[[  8  51 -13 -24 -62 -26]
 [ 49  33  -3  22 -12  27]
 [-59  -2 -12  52 -57  13]
 [-78  31 -56   8 -42 -26]
 [-74 -62  14  22 -23  -7]
 [ 17 -23  53  -2  34  50]
 [ 30 -18 -11   8 -16  45]
 [-11 -35  31  17   0  54]
 [-36 -28 -61  33  17 -13]
 [ 17  36  30 -29  79 -27]
 [ 17 -50 -49  43  11  25]
 [-31 -12  73  15  47  43]]
=>
[[ 43  47  15  73 -12 -31]
 [ 25  11  43 -49 -50  17]
 [-27  79 -29  30  36  17]
 [-13  17  33 -61 -28 -36]
 [ 54   0  17  31 -35 -11]
 [ 45 -16   8 -11 -18  30]
 [ 50  34  -2  53 -23  17]
 [ -7 -23  22  14 -62 -74]
 [-26 -42   8 -56  31 -78]
 [ 13 -57  52 -12  -2 -59]
 [ 27 -12  22  -3  33  49]
 [-26 -62 -24 -13  51   8]]

[[  2  12 -48  41 -70 -13   1 -41  18  35   3  36  -5  -4  60  23]
 [ -1  20  23 -58  18  14   1   3 -12  -3   4 -33 -19  23 -33   8]
 [-29 -17  -6  -5   4  12 -16  17  55   3 -18 -32  -3   0  -7  -9]
 [-12  -5  28  25 -17 -22  11 -11  -7  14  15  16 -18 -25   5   1]
 [ 31   3   1   4  24 -30  -8 -30  -8   8   4  -1  10   0  27   7]
 [  7   3  19  29   2 -21 -15 -11  -8  11  -4  22 -15   3 -15  27]]
=>
[[ 27 -15   3 -15  22  -4  11  -8 -11 -15 -21   2  29  19   3   7]
 [  7  27   0  10  -1   4   8  -8 -30  -8 -30  24   4   1   3  31]
 [  1   5 -25 -18  16  15  14  -7 -11  11 -22 -17  25  28  -5 -12]
 [ -9  -7   0  -3 -32 -18   3  55  17 -16  12   4  -5  -6 -17 -29]
 [  8 -33  23 -19 -33   4  -3 -12   3   1  14  18 -58  23  20  -1]
 [ 23  60  -4  -5  36   3  35  18 -41   1 -13 -70  41 -48  12   2]]

[[ -1 -24   1 -14  -1   5 -11   2   1  13 -19  11]
 [ -1  -2   1 -13 -12   5   1   2   1   1   7  11]
 [ 15 -24   1 -14  -1   5 -11 -69 -12  13 -46  11]
 [ -1 -24   1 -14  -1   5 -11 -27   1  13 -20  11]
 [ -1 -24   1 -14  90 -37 -41  14  54  33 -19  11]
 [ -1  -4   1 -14  -1   5  -8   5   1   8   9  11]]
=>
[[ 11   9   8   1   5  -8   5  -1 -14   1  -4  -1]
 [ 11 -19  33  54  14 -41 -37  90 -14   1 -24  -1]
 [ 11 -20  13   1 -27 -11   5  -1 -14   1 -24  -1]
 [ 11 -46  13 -12 -69 -11   5  -1 -14   1 -24  15]
 [ 11   7   1   1   2   1   5 -12 -13   1  -2  -1]
 [ 11 -19  13   1   2 -11   5  -1 -14   1 -24  -1]]

[[-80  47]
 [-10   3]
 [-17   1]
 [ 20 -49]
 [ -2  30]
 [-14 -45]
 [-19  47]
 [ 57 -24]
 [-42  18]]
=>
[[ 18 -42]
 [-24  57]
 [ 47 -19]
 [-45 -14]
 [ 30  -2]
 [-49  20]
 [  1 -17]
 [  3 -10]
 [ 47 -80]]

[[  3   8  -6   9  -2   5  20   3  35 -15 -30]
 [  3  14  -6  12   1  -1 -26 -19  81   1   4]
 [ -4  10  -8  -6   3  -1  -7  -1   9   3 -10]
 [ -2  -4  -7   0   3 -10  20  15 -16  -3   3]
 [  0  -5   6  -4  -3  23   8   5 -60   8 -69]
 [ -3  -7  13 -17  -1   8  -6   3 -50  10  74]]
=>
[[ 74  10 -50   3  -6   8  -1 -17  13  -7  -3]
 [-69   8 -60   5   8  23  -3  -4   6  -5   0]
 [  3  -3 -16  15  20 -10   3   0  -7  -4  -2]
 [-10   3   9  -1  -7  -1   3  -6  -8  10  -4]
 [  4   1  81 -19 -26  -1   1  12  -6  14   3]
 [-30 -15  35   3  20   5  -2   9  -6   8   3]]

[[ 68 -29 -41 -84 -49 -47]
 [-30  61  29  22  27 -50]
 [-16 -15  56 -36  -9  25]
 [ 20 -35 -32  12  49 -10]
 [-57 -47  25   9 -26  60]
 [  9  63   6  47  -1  62]
 [ 18 -27 -19 -38  33 -35]]
=>
[[-35  33 -38 -19 -27  18]
 [ 62  -1  47   6  63   9]
 [ 60 -26   9  25 -47 -57]
 [-10  49  12 -32 -35  20]
 [ 25  -9 -36  56 -15 -16]
 [-50  27  22  29  61 -30]
 [-47 -49 -84 -41 -29  68]]

[[ 11  62  77 -50]
 [-21 -26  -5  19]
 [ 36 -74  20 -36]
 [ 41 -42 -22  -2]
 [ 28  53  49 -39]
 [ 38 -47 -33 -25]
 [ 64  -1  57 -56]
 [ 22  63  60 -48]
 [ 20 -28 -24 -19]
 [-71  56  38  22]
 [ -1  52  66 -22]]
=>
[[-22  66  52  -1]
 [ 22  38  56 -71]
 [-19 -24 -28  20]
 [-48  60  63  22]
 [-56  57  -1  64]
 [-25 -33 -47  38]
 [-39  49  53  28]
 [ -2 -22 -42  41]
 [-36  20 -74  36]
 [ 19  -5 -26 -21]
 [-50  77  62  11]]

[[-69 -40  21 -39 -23]
 [ 24  22  16 -83 -43]
 [  2  28 -45 -51 -78]
 [-71 -30 -13  75 -78]
 [ 14 -50  26 -10 -48]]
=>
[[-48 -10  26 -50  14]
 [-78  75 -13 -30 -71]
 [-78 -51 -45  28   2]
 [-43 -83  16  22  24]
 [-23 -39  21 -40 -69]]
---
[[ 34  35  21]
 [ 35   1  72]
 [ 41 -57 -13]
 [-72 -22 -24]]
=>
[[  1  72]
 [-57 -13]]

[[-19 -58 -62]
 [-58  37  86]
 [ 58 -35 -83]]
=>
[[ 37  86]
 [-35 -83]]

[[-11 -71   0  27 -32]
 [ 54   5   5  33  -7]
 [-30 -21  -9  -8   8]
 [-49  -2  26 -43 -12]]
=>
[[  5   5]
 [-21  -9]]

[[  9 -39  60]
 [ -2 -49  48]
 [ -5  68  58]
 [ -3  18  86]]
=>
[[-49  48]
 [ 68  58]]

[[-43 -92  -5 -14]
 [ 63 -81 -41 -12]
 [-60 -49  42   7]
 [-47 -17 -16 -44]]
=>
[[-81 -41]
 [-49  42]]

[[-29   8  -6   0]
 [-86  16 -76  -8]
 [-88  -6 -50 -33]]
=>
[[ 16 -76]
 [ -6 -50]]
